Each path below is one point turned by a fixed rotation once a step. After each direction that follows a path, write how fast that rotation turns it, in degrees per step (0 if it stays still).
Each turn is a multiple of 5 degrees from 10 to 175, or 0.
Each row of a path follows its step; steps can be skipped.
Rotation 1:
step 0: +1.32; -0.83; -1.26; -3.51; +1.06; +3.31; +0.92; -2.06; +0.74; +4.57; -6.48; -4.13; +0.47; -0.20; -0.43; -0.09; -3.59; +0.05; -0.80; -1.00; +0.71; -0.76; +1.29; +1.35; +1.04; -2.61; -0.57; +6.00; -3.05; +3.71; -3.06; -0.34; -5.37; +2.04; -2.07; +2.77; -0.84; -0.07; -0.02; +0.35; +4.41
step 1: +2.84; -0.90; -1.09; +4.98; -0.23; -1.60; +0.34; +1.15; -1.26; -1.45; -3.59; +1.36; +1.38; +0.33; -2.72; +1.72; -1.10; -0.15; +1.40; +0.87; +3.58; -1.19; -0.88; +0.85; +4.14; -1.85; +3.48; +0.46; +0.91; +2.75; -3.20; +2.07; -2.78; +2.71; +5.33; +0.50; -1.29; -4.01; +2.15; -5.09; -6.55
step 2: -3.04; -4.88; -0.45; +0.35; -1.54; -1.65; +1.81; -4.15; +1.53; -0.05; -1.26; +0.10; +1.30; -1.17; +0.68; -1.40; -2.12; -0.88; +0.27; -0.39; +6.13; -0.04; +1.48; -1.50; -3.93; +1.53; +0.56; +0.17; +0.78; -0.27; -3.20; -2.06; -6.73; +7.45; -2.72; -0.61; +1.89; -1.56; +1.05; +2.59; +2.58
step 3: +1.19; -2.98; -5.79; -2.90; -0.20; +0.40; +5.10; +0.80; -4.74; -2.55; -1.31; +2.75; -2.39; +2.64; -3.67; -0.29; -3.05; +2.49; +0.14; +3.66; +4.13; -2.16; +0.70; -0.14; -0.61; +3.45; +0.19; +1.56; -2.37; +1.64; -2.50; +1.49; +2.46; -2.08; +2.09; -2.14; +1.21; -1.19; +3.20; +0.39; -4.26
step 4: -7.42; -2.17; -2.32; -2.65; -5.38; -1.60; +1.33; -2.25; +1.71; -0.03; -2.71; +0.04; +0.41; -1.18; -1.65; -0.58; -1.69; +0.74; -4.30; +1.46; +3.47; +0.41; +2.33; -0.34; -0.04; -2.00; +3.44; -2.45; +2.30; +1.43; -1.42; -3.68; -1.80; -3.14; +0.66; -0.18; -0.48; -2.11; -4.91; -2.81; +4.19
step 5: -1.29; +1.76; -2.21; +1.58; -3.65; -1.58; +4.58; +1.12; -3.10; +6.04; -3.07; +3.42; +1.66; +3.54; -0.76; +1.41; -2.18; -0.84; +2.26; +3.97; -1.91; -0.14; +0.15; +5.44; -3.01; +5.34; -0.49; -1.92; -1.22; -0.64; +1.33; -3.09; +1.46; +0.79; +1.34; +0.45; -0.32; -1.32; +3.55; -2.97; -1.37
step 8: -1.12; +0.40; -1.08; -0.47; +1.05; +2.27; -5.54; -2.30; +0.67; +3.73; +0.77; +0.53; -0.31; +2.22; -0.28; -0.23; -3.36; +2.42; -1.75; +2.77; -1.42; +0.11; +0.09; -4.13; -5.59; +0.51; +2.29; +5.07; -0.67; +0.71; +0.58; +1.93; -2.32; +0.92; +0.58; -0.49; -7.54; -4.13; -2.11; -2.95; +2.39
step 9: -1.29; -3.12; -3.55; +6.18; +4.33; -1.34; +4.39; +6.40; -0.71; +0.72; -1.16; -0.21; -0.83; -0.76; +0.88; -4.45; +3.96; +0.89; -1.41; -0.23; -1.06; -2.38; +0.59; +0.11; -2.45; -0.73; +2.93; +1.12; +4.67; +0.60; +2.22; -1.40; +0.36; +2.59; +2.16; -0.79; -3.62; -0.42; +2.53; -2.06; -1.42
step 10: -0.64; -2.33; +1.86; +0.98; -0.12; +0.57; -2.50; -0.29; -1.19; -0.11; -0.41; +0.49; -1.99; +0.45; -1.07; -5.05; -3.30; -0.89; +0.84; -0.88; -1.15; -3.15; +4.39; -6.64; -7.07; +1.67; -4.65; -2.84; -0.70; +3.74; +1.18; +0.52; -5.29; -1.53; -1.66; +1.70; -0.80; +0.35; +0.04; -1.56; +1.30
step 11: -3.50; -1.54; -0.90; -1.42; +1.57; +3.24; +5.48; +2.20; -2.49; -0.76; +4.73; +1.02; -3.18; +1.17; -0.69; -3.84; -4.71; -0.65; +0.99; -3.20; -1.02; +0.21; +0.63; -2.15; +2.22; -1.44; +1.25; -1.45; +0.72; +1.73; +2.99; -2.32; +4.80; +2.62; +2.15; -1.55; -3.28; -0.86; -0.77; -2.71; -5.81
step 12: -3.82; +2.40; -0.56; -3.52; +0.22; -1.35; -0.37; -3.90; +1.79; -0.24; +0.08; +3.34; +1.01; -4.03; -2.19; -0.79; -2.90; +0.30; -0.47; -1.10; -1.18; -2.42; +3.87; -1.55; -0.55; +1.52; +0.87; -1.05; +3.75; +0.39; +3.43; -0.08; -2.49; -0.48; -3.25; +1.67; -4.08; +7.58; +2.37; -3.97; +3.51
+0.07; +0.40; -0.80; +0.78; -1.68; +0.59; -0.51; -0.39; +0.83; -0.90; +0.83; -0.32; -1.64; +0.57; +0.92; +0.79; -0.05; +0.21; +0.18; +0.34; +0.49; +0.68; +0.41; -1.93; +0.99; -0.99; -0.08; -0.57; -0.03; -1.14; +0.54; +0.59; -0.30; -0.58; +0.84; -0.01; -0.60; -1.92; +0.74; -0.53; -0.02 => 155
-0.17; +0.48; +0.21; +0.73; +0.32; -0.15; -1.06; -3.18; -0.22; -0.76; -1.75; -0.08; +0.25; -0.31; -0.93; -0.47; +0.79; -0.32; +1.46; +0.35; -0.43; -0.98; +0.12; -1.10; -0.46; +0.29; +0.42; +0.06; +0.18; +0.11; +0.04; +0.26; +1.40; -0.67; -0.58; -0.49; +0.21; -0.24; -0.05; -0.79; +0.10 => 175
-0.03; +1.06; +0.25; -0.82; +1.06; +0.01; -1.07; +1.21; +0.97; +0.29; -0.03; +0.98; -0.05; -1.48; -0.17; +0.45; +0.00; +0.72; +0.64; +1.43; -0.51; -0.09; +1.10; -1.67; +0.32; +1.52; +0.78; -0.82; -0.32; -0.26; -1.88; -0.67; -0.53; -0.17; +0.55; +0.78; +0.38; +0.16; -0.04; -0.17; -0.53 => 175
-0.14; -0.95; -0.11; +0.93; +0.35; +0.46; -1.35; +0.59; -0.73; -1.13; +0.24; +0.58; +0.92; -0.77; +0.69; -0.13; +0.69; -0.17; -0.15; +0.01; +1.31; -0.11; +0.18; +0.17; -1.03; +0.37; -0.24; +1.90; +1.24; -0.22; -1.73; +0.87; -0.05; -0.01; -0.12; -0.30; -1.27; -1.35; +0.39; +1.43; -0.32 => 55
+1.10; -0.95; +0.87; +0.74; +0.32; +0.76; +0.07; -0.03; +1.73; -1.12; -0.53; -0.45; -0.45; +0.10; -0.64; +1.17; -0.52; +0.39; +0.23; +0.81; +0.07; +1.33; +0.14; +1.82; +0.50; -0.10; -0.10; -0.35; -0.34; +0.89; -1.60; +0.00; +0.37; +0.18; -0.56; -1.35; +1.06; -0.53; +0.61; -0.48; +1.26 => 10
-0.44; +0.28; -0.12; +0.09; +0.37; +0.95; -1.10; +0.97; +1.28; +0.14; +1.33; +0.08; -1.13; -0.41; +0.12; -2.00; +0.29; -0.29; -0.33; -0.42; -1.60; +0.10; -0.15; +0.60; -1.32; +0.47; -0.29; -0.41; +0.58; +0.10; +0.61; +0.34; +0.28; -0.64; -1.52; -1.14; -0.73; -0.08; +0.45; -1.64; -0.66 => 20
+0.50; -0.55; -0.76; +0.89; +0.44; -0.37; +1.63; +1.18; -0.40; -0.70; +0.71; +0.84; +0.41; +1.15; +0.22; +0.46; +0.78; -0.42; +1.95; -0.32; -0.37; -1.12; -0.81; +0.10; +0.84; +0.04; +0.04; +0.55; -0.98; -1.10; -1.09; -1.07; +0.72; -0.73; -0.77; +0.10; -0.60; -0.05; -0.08; -1.51; -0.56 => 175
Rotation 2:
step 0: -0.49; -0.56; -1.17; -0.89; -4.77; -0.27; +6.69; +2.17; -2.76; -1.42; +2.06; +0.23; -0.38; -3.77; +0.78; -2.38; -2.84; -2.14; -0.27; +2.75; +2.33; +1.05; -3.13; +2.67; -4.15; -2.87; +0.86; +1.72; +1.56; -1.17; -1.50; +1.34; +3.05; +0.26; +5.06; -0.56; +0.48; +1.14; +6.81; -0.69; -1.67
step 1: +0.97; -0.51; +1.68; -3.27; +4.89; +1.69; -1.72; -1.14; +2.53; +3.83; +1.72; -1.69; -7.57; +0.76; -0.92; -0.73; +0.95; -0.14; +1.12; -3.26; +0.65; -2.24; -2.80; -0.74; +4.31; +2.42; +0.93; +2.66; +0.39; +0.18; -0.89; +0.95; -1.67; -1.03; -6.05; -0.47; +3.89; -3.23; -2.99; -2.05; +0.64
step 2: -0.45; +1.19; +5.54; +3.16; +0.87; +1.28; -0.53; +1.77; -0.50; -3.69; -3.44; +3.09; +3.84; +3.00; +2.50; -3.81; +0.72; -1.58; -1.35; -1.30; -2.06; +4.18; +5.99; -1.98; -0.16; +1.03; -1.63; -1.35; -2.45; +3.15; +1.51; +1.85; +0.84; +1.92; +4.26; +0.18; -4.52; +1.76; +1.16; -0.97; +2.13
step 3: +0.83; -2.83; -6.32; +1.63; -5.25; -1.72; -0.50; -0.31; -2.04; +2.14; +3.56; +1.29; -1.10; -2.55; -2.94; +2.49; -1.59; +2.08; +0.94; +1.69; +2.57; -1.29; -1.12; -1.73; -2.49; -1.68; -2.11; +4.17; +2.45; -3.30; -0.34; -4.12; -0.67; -5.08; -1.99; -1.28; -3.40; +1.10; -0.09; -2.42; +2.98
step 6: -0.60; -1.60; -0.87; -0.62; +0.42; +1.17; -5.28; +0.02; +2.44; +0.13; -1.03; -1.23; +1.22; +3.17; -1.54; -4.85; -4.28; +3.23; -3.00; -1.71; -3.46; +0.65; +0.27; -2.55; -2.56; -2.66; -2.08; +3.05; -1.99; +1.32; -0.16; -0.86; -0.53; -3.77; -1.15; +4.23; -2.24; +4.76; -4.06; -3.91; +3.15
step 7: +1.07; +0.59; -4.99; +3.21; -0.56; +1.16; +4.33; +4.22; -4.55; -1.23; +0.97; +4.87; -0.92; +0.34; +0.53; +3.29; +0.25; -0.69; +3.65; +0.12; +1.27; -1.21; +3.19; -2.05; +2.04; -1.41; +1.68; -1.46; +5.29; +1.23; +0.69; +0.09; -1.54; +0.93; +1.43; -3.96; +0.21; +2.89; +6.29; +1.79; -0.26
step 8: -1.59; -0.43; +6.45; -3.32; -0.28; -0.65; +3.62; -2.27; +1.79; +4.61; +1.04; -3.92; -2.26; -1.70; -1.30; -0.85; +3.23; +0.50; -4.47; -1.20; +4.60; -2.87; -3.35; +2.66; -3.61; +0.90; +1.35; +0.40; +0.99; -1.62; -4.32; -0.68; +1.83; -0.79; -1.86; +0.61; -2.49; -3.18; -0.13; -2.55; +0.53
step 9: +3.73; -0.70; +3.17; +2.70; +3.21; +1.94; -4.70; +0.15; -1.35; -4.48; -0.08; +2.83; -1.33; +3.54; +1.15; -4.36; -3.16; -3.73; +2.10; +1.54; -1.90; +3.83; -1.44; -3.93; +0.83; -1.15; -2.50; +3.09; -3.19; +1.46; +0.91; +2.74; -0.60; -0.58; +1.03; +0.12; +5.64; -1.72; -0.27; +0.86; -0.37
step 10: -4.58; -1.61; -3.63; -1.55; -3.90; +2.52; +1.80; +1.11; +2.48; +1.54; -0.94; +1.51; -0.84; -2.43; +2.04; -0.15; +0.34; +3.44; +0.97; -3.92; -1.30; +0.33; +2.86; -0.21; +2.74; -0.02; -1.37; +1.08; +3.51; -0.70; +3.86; -1.30; -2.65; +0.73; +1.28; -2.42; -7.90; +2.50; -1.47; -2.86; +3.76
step 11: +4.46; +2.18; -1.21; +0.66; +2.49; -3.34; +0.98; +2.65; -5.04; +2.51; +1.51; -0.68; -0.96; +0.49; -3.36; -1.55; +0.07; -0.88; -1.70; +2.53; +1.58; -1.89; +2.22; +0.61; -3.63; -1.27; +3.94; -0.50; -0.31; +2.96; -7.76; -0.48; +3.08; -2.42; -1.50; +1.72; +0.97; +3.64; +3.92; -1.87; -0.29
step 12: -1.64; -2.59; +5.49; +1.65; +0.47; +2.53; +3.61; -0.26; +2.60; -2.47; +1.31; +1.08; -0.89; +4.83; +0.39; +3.17; +1.09; +0.16; -2.17; -1.34; +5.04; -0.80; -4.91; -3.31; +2.84; +0.81; -3.08; +2.23; +2.30; -1.98; +3.45; +0.72; -1.21; +0.96; -1.00; -2.04; +2.72; -5.27; +1.67; +2.29; +0.22
-1.15; +0.55; +0.87; +0.00; +0.34; +1.70; +1.53; -1.18; +0.31; -0.17; +0.15; +0.06; +1.33; +0.84; +0.21; -0.25; -0.95; +0.19; -0.64; +0.67; -0.10; +1.19; -0.34; +2.04; +0.24; -0.57; +1.36; +0.05; -0.59; +0.49; +0.07; -0.75; +0.03; -0.20; +0.69; +0.76; +0.10; +1.04; +0.26; -0.94; +0.93 => 170
-0.93; +0.18; +0.47; -0.49; +1.60; +0.06; -1.74; -0.15; +0.78; +0.51; +0.83; -0.29; +1.39; -1.03; -0.49; +0.13; -0.85; -0.41; -0.88; -1.90; -0.60; -0.86; +0.40; +0.31; -0.96; -1.33; +0.16; +0.76; +0.41; +0.25; -0.64; +0.44; +0.78; +1.18; -0.20; -0.31; -0.62; -0.05; +0.60; +0.88; +0.72 => 160
-0.30; -0.38; +1.39; -0.35; -0.35; +0.62; -0.57; +1.26; -0.91; +0.10; -0.74; -1.61; -0.11; +0.29; -0.10; -1.07; +0.57; +0.45; -0.53; +0.29; -0.53; -0.56; -0.19; +0.19; -0.16; -1.16; +0.37; -1.66; -0.59; -0.74; -0.02; +1.91; +0.06; -0.59; -1.02; +0.77; -1.09; +1.53; -0.81; +0.06; -0.56 => 160
-2.03; +0.98; +0.68; -0.74; +0.71; -1.01; -0.51; -0.29; +0.05; -0.58; -0.87; -0.37; -0.95; +0.01; +0.31; -0.40; +0.32; +1.40; +0.10; +0.08; +0.37; -1.23; -1.16; -1.20; -0.58; +1.15; +0.82; +0.67; +0.22; -0.22; +0.08; -1.95; -0.40; +0.67; +0.23; +0.22; -0.37; +1.18; -0.94; -0.22; +0.26 => 160
+0.54; +0.38; +0.99; +0.16; +0.13; -0.09; -0.34; -1.31; +0.39; +0.73; +0.28; +1.22; +0.01; +0.22; +0.01; -0.35; +0.68; +0.37; -1.98; +0.85; +0.67; -0.78; +1.61; -0.03; +0.93; +1.13; +1.55; +1.16; -0.48; +0.07; +0.00; +0.75; +0.29; -0.38; -0.29; -0.63; -0.57; +0.20; +0.03; +0.68; -1.98 => 110
+0.11; -0.53; -0.67; -0.44; -1.07; -0.21; -0.33; -0.06; -0.24; -0.03; +0.26; -0.26; -0.08; -0.51; +0.12; +0.00; +0.51; +0.75; +0.27; -0.02; -0.70; -0.31; +1.05; +0.54; +0.03; -1.94; -0.56; +0.68; +0.51; +1.29; +0.63; -1.45; +0.00; -1.73; +1.55; -1.31; -0.10; +1.96; -0.35; +0.92; -0.56 => 100
+0.18; -0.42; +0.35; -0.16; -1.38; -0.24; -0.54; +0.61; -0.34; +1.15; -0.60; -0.42; +0.23; -0.55; +0.54; -0.18; -1.68; -0.61; -0.85; +0.44; -0.67; -0.56; +0.04; +1.31; -0.90; +0.90; -0.60; +0.33; -0.65; -0.54; -1.23; -1.55; -0.04; -0.03; -1.39; -1.58; +0.57; +0.05; -0.11; -1.65; -0.58 => 140
-0.21; +0.17; +0.09; -0.51; -0.91; +0.88; +0.07; +0.49; +0.66; -0.49; +0.86; -1.25; +1.85; -1.29; +0.60; -1.27; +0.41; -1.17; +0.58; +0.26; +0.76; +0.19; +0.94; -1.43; +0.72; +0.36; +0.62; -0.11; +0.55; +0.40; -0.02; -1.56; -0.29; -0.40; -1.51; +1.24; +0.52; -0.19; +0.13; +0.76; -0.43 => 0
